Rotation paths and how fast each direction turns (deg/step):
Each turn is a multiple of 5 degrees from 10 to 175, or 0.
Each row of a path follows its step; steps can be skipped.
path 1
step 0: [ 26.1 -20.6  21.9  -7.2  19.5  30.2  23.3  18.1  -4.2  -6.9   4.2  23.1
  -2.5  31.5  -8.1  20.6 -23.6  -4.5   6.1   8.9  15.7   7.9  -4.6  35.3
  15.6  -9.7  -9.4 -13.5 -15.9   4.9 -10.3  -3.5  -9.2  10.1   3.2  15.2
  -9.2  -9.5  41.4   9.5  20.3 -10.8  14.5  16.5  -9.8 -12.3 -20.0 -25.2
  -1.4 -11.3  -2.3   8.4  26.2 -18.8   3.1  21.8  18.8]
step 1: [-28.1 -15.0  33.0   1.9 -10.6   1.2  20.6   2.6  -3.8   6.0  14.8  -7.6
  25.1 -17.9   1.7 -13.3  -6.9  24.8  15.9  -8.3 -13.8 -12.6  11.6  23.1
  25.6   3.6 -12.5  15.0 -12.7   7.8  -8.8  34.1 -11.5   8.2 -12.8   2.1
 -15.1   1.1  34.3 -19.0   1.2  22.1  24.3 -14.8  -8.0 -25.6 -19.8  16.9
  -5.5   6.6  -7.7  17.9  28.9   6.9  -2.4  15.9  33.9]
step 2: [  4.2 -16.1  11.8 -22.6  16.9 -31.4  -0.7   0.8 -22.9 -17.3 -22.1   3.7
   6.6  -0.1  -7.3   5.4   6.3  -1.5  -4.8 -11.1  14.0 -19.8  20.0   9.8
   0.0 -12.2 -31.0  39.3  -6.5   9.5  -2.1  21.8  20.8  -4.6  -2.9  -3.6
 -13.4 -16.4   4.9 -19.3  -6.6  24.9  26.3   7.9 -22.2  29.2  -8.3 -11.9
  -4.1  15.7  38.4  22.2  18.0  -9.7  14.2 -13.9  16.3]
step 3: [ -7.3   4.4  13.8   5.0  28.6  -7.7   5.9   8.1   4.2   4.8  -0.3  14.8
  24.0  17.1 -14.8 -13.0 -10.3  17.6 -25.4   6.0   9.9 -14.7 -38.3 -20.4
  18.4   8.3 -18.0  -3.3 -19.8   7.5 -13.9   2.6  18.6  -9.7   2.4  -1.5
   4.9  -4.3  -5.0  -1.1 -15.0   7.2  25.6  40.0   0.1  20.0 -10.2   5.3
 -41.2 -28.5   2.4  26.1  29.7 -21.4 -19.8  -3.6   1.1]
step 4: [ -6.2  -1.9  32.5   5.0 -12.4  -8.8  -6.2  19.1  19.8 -27.0  14.7 -14.1
   4.7 -10.4  10.0  13.7 -30.1  -0.8   6.3  -2.8   7.2  -7.8 -46.2  21.0
  -5.1  11.6  -7.5 -17.5  20.4  15.5 -23.2  -1.4  -6.2 -19.1 -19.2   9.2
 -35.6  -1.4 -19.7 -19.2  13.1  25.4  14.0   3.8 -28.4  -6.9 -13.1  -2.7
 -19.8 -14.6  18.4  16.0  -1.2 -13.2 -12.4  -7.7   3.2]
step 5: [-21.8   7.8  10.1  -7.7 -16.1  -0.9  10.9  16.7  16.2 -21.0  -5.4   9.6
 -13.0 -29.4 -25.0  13.8  24.4  10.6   1.9  -0.2  -4.5  -0.5 -21.3  21.7
   6.5  28.9  -6.5  21.5 -22.6 -15.2  -4.4  20.6   7.8 -17.8  15.0 -14.0
  -3.7 -18.3  -8.1   4.4   8.5  25.3  -9.8  -7.3  -2.7   3.8 -29.3  -5.5
   1.8  17.7  22.7  34.2 -16.2 -19.4 -34.9  -4.0 -25.5]
step 6: [-11.1 -17.4  -3.7 -19.2   5.9  24.5   9.7  32.1 -18.0  -9.1 -23.8   7.1
  -6.6   5.6   4.3  20.2  -8.5   7.2 -13.7  45.2  -8.6  20.4 -19.7 -14.9
  26.0   3.3  -3.6   7.2 -12.5 -14.9  -0.6   5.6  -2.2 -26.3  10.6  -6.9
 -17.0  -0.8  10.0   2.9  12.9 -18.6   8.6  21.3 -25.8 -14.3  22.2 -18.8
 -13.3  20.7  43.8   5.8   0.0 -18.0 -12.0   0.5 -11.6]
step 7: [-28.3  -3.6  13.6 -31.7 -14.1  11.4  18.5  19.9  24.5  -6.5  17.9 -13.5
  41.1   3.7   6.3  -8.7 -29.9 -19.8   5.3  -5.3 -11.2   6.1 -21.0   4.6
  32.9 -11.0  23.7 -16.9 -14.9   6.2   8.2   8.7  18.0 -10.5   2.5  -6.9
   2.5  16.7  28.3   7.9   9.8   0.1 -10.5   6.2   9.0 -21.0 -16.7   2.1
 -15.4  17.4  18.5  15.9  -0.6 -31.7  23.9  -2.1  -6.0]
step 8: [  3.0 -32.2  23.3  -3.0 -27.3  -0.6 -25.1   3.0 -10.3 -19.2  -8.6  26.1
   9.0  -8.7   2.8  10.3  -4.1 -30.1   4.5  -9.1  20.7 -19.1 -14.2  15.2
  -6.1 -11.9   0.1  15.2 -31.5 -27.6 -15.8  24.2   8.8   8.2  -2.7  -8.4
   0.8  13.3   4.4 -28.3  16.8 -12.6 -19.7  -3.4  -9.7 -18.0 -19.0 -15.5
   4.7  23.7   7.4  14.4   9.0 -34.0  16.5  10.8  25.5]
step 9: [-11.3 -30.0   3.8  17.2  -6.8   2.8  -0.2 -14.4 -14.4  15.9  -7.0  -2.7
  15.3  -7.4  10.3   4.8  25.6 -13.2   1.1  -0.7 -23.0  -2.4   9.0 -13.0
  -2.5 -39.6 -17.0   2.0 -38.9 -20.2  -7.1  12.9  34.0  -5.3   8.4 -16.2
 -16.4  -5.0  16.7  -5.5  14.4  -7.8  22.2  11.1   2.8  -3.3  -9.9  21.9
 -41.6  -4.3  16.4  20.8   5.7 -10.1 -34.9   8.3   4.8]
step 10: [ 28.6   0.5   9.8 -35.4  -5.2 -12.8   4.4 -18.2   5.8 -13.6   9.8  -4.0
  15.3  22.0   1.8  13.6 -14.6 -25.5  -3.3  18.9 -11.1  26.8 -11.6   0.9
  -1.7 -42.6  -8.9  -5.8 -11.2  25.7 -11.5 -16.7   2.0  -2.5  12.3 -18.5
  -2.8  -4.3  -4.2 -24.8  13.3  11.1  24.8 -15.1 -25.2  12.7 -14.9  -6.8
 -32.1 -18.9  17.5  21.7  14.6  -7.9   8.3  26.2   1.0]
Speeds:
[  6.3  -4.3   0.4  -3.8   2.4   1.8  -6.9   8.5 -12.9  -2.0   4.1  -3.8
  -0.3  -1.9  -2.2   9.0  -8.0  -2.3   5.8  -0.1  -5.4   1.6   1.6  -0.7
  -9.3   0.4   2.3  -0.3  -0.5  -1.7  -1.2  -2.8   3.0   7.8  -2.2   1.3
  -0.3  -4.7  -1.7  -2.3   1.6   5.4   6.9   9.3  -6.2  -0.3   1.5 -13.3
   0.5   1.4  -3.0  -3.4 -10.4   0.4   3.3  -5.0   2.8]	175
[ 11.9   2.2  -1.5   3.3  -1.8   9.2   1.4  -0.6   1.2  -1.4   2.2  -6.0
   0.4  -3.4   3.4  -2.3   7.8 -11.8  -2.3   2.2  -3.1   0.7   4.7  -1.8
  -0.2  -9.1   5.6  -7.6  -7.2   3.1  -4.3  10.7   1.5  -2.2  -0.9  -8.1
  -0.6  -2.9   3.7   1.7  -2.4  -5.7  -5.6  -0.2  -4.8  -6.5   6.6  -1.7
   6.1   0.8  -5.5   5.9  -2.4  -8.0   1.0   2.4   1.1]	35
[-10.3   1.7  -6.7   4.2   1.6   6.4  -4.2   4.3  -1.3  -7.0   0.9  -2.5
  -0.5   3.0  -0.8  -6.7  -0.1  -1.9   2.8  -2.5   3.2   0.0 -10.7   0.8
  -3.9   7.5  -3.1  -7.1   4.9   1.1   3.6   1.2  -8.0  -2.1   7.5  -6.1
  -1.1  -7.6  -8.3   9.1  -4.9   6.1  -4.0   0.2  -5.8   4.4   8.8  -1.9
  -0.8   2.6   3.2   6.4  -5.4   0.5  -1.9   5.4  -3.4]	45
[ -3.9   1.0  -0.1   6.6   2.8   4.1  -6.9   5.4  -0.2  10.9 -12.1   0.8
  -0.1 -10.1   7.8  -3.8  -2.5   4.2   2.5   3.1   3.5   4.6   0.7  -4.2
  -0.1   3.2   1.0  -5.8   2.3   2.7  -3.2   9.8   4.2  -1.4   0.7  -1.4
  -2.2   9.9  -5.1  -2.1   0.6  -5.3   9.5   0.6  -3.4  -5.8  -4.3  -5.3
  -1.7  -2.6   0.7   2.9   0.1  10.5   2.7   6.3  -0.9]	140
[-5.8  2.6  1.8 -4.1 -3.9  0.7 -1.4  6.4  5.7 -4.7 -4.1  0.0 -9.5  1.3
  3.9  9.7  0.6 -4.2 -5.7 -1.0  2.7 -4.3  2.1  1.3 -0.8  1.2  0.0 -2.4
 -3.6  7.7 -1.6  2.8 -1.7  9.1  3.9 -6.2  6.3  1.2 -3.8 -0.4 -1.1 -6.9
  6.9 -5.4 10.4 12.1 -3.4 -1.7  4.7  6.0 -0.9  7.0 -2.5  0.8  0.2 -7.4
  8.7]	125
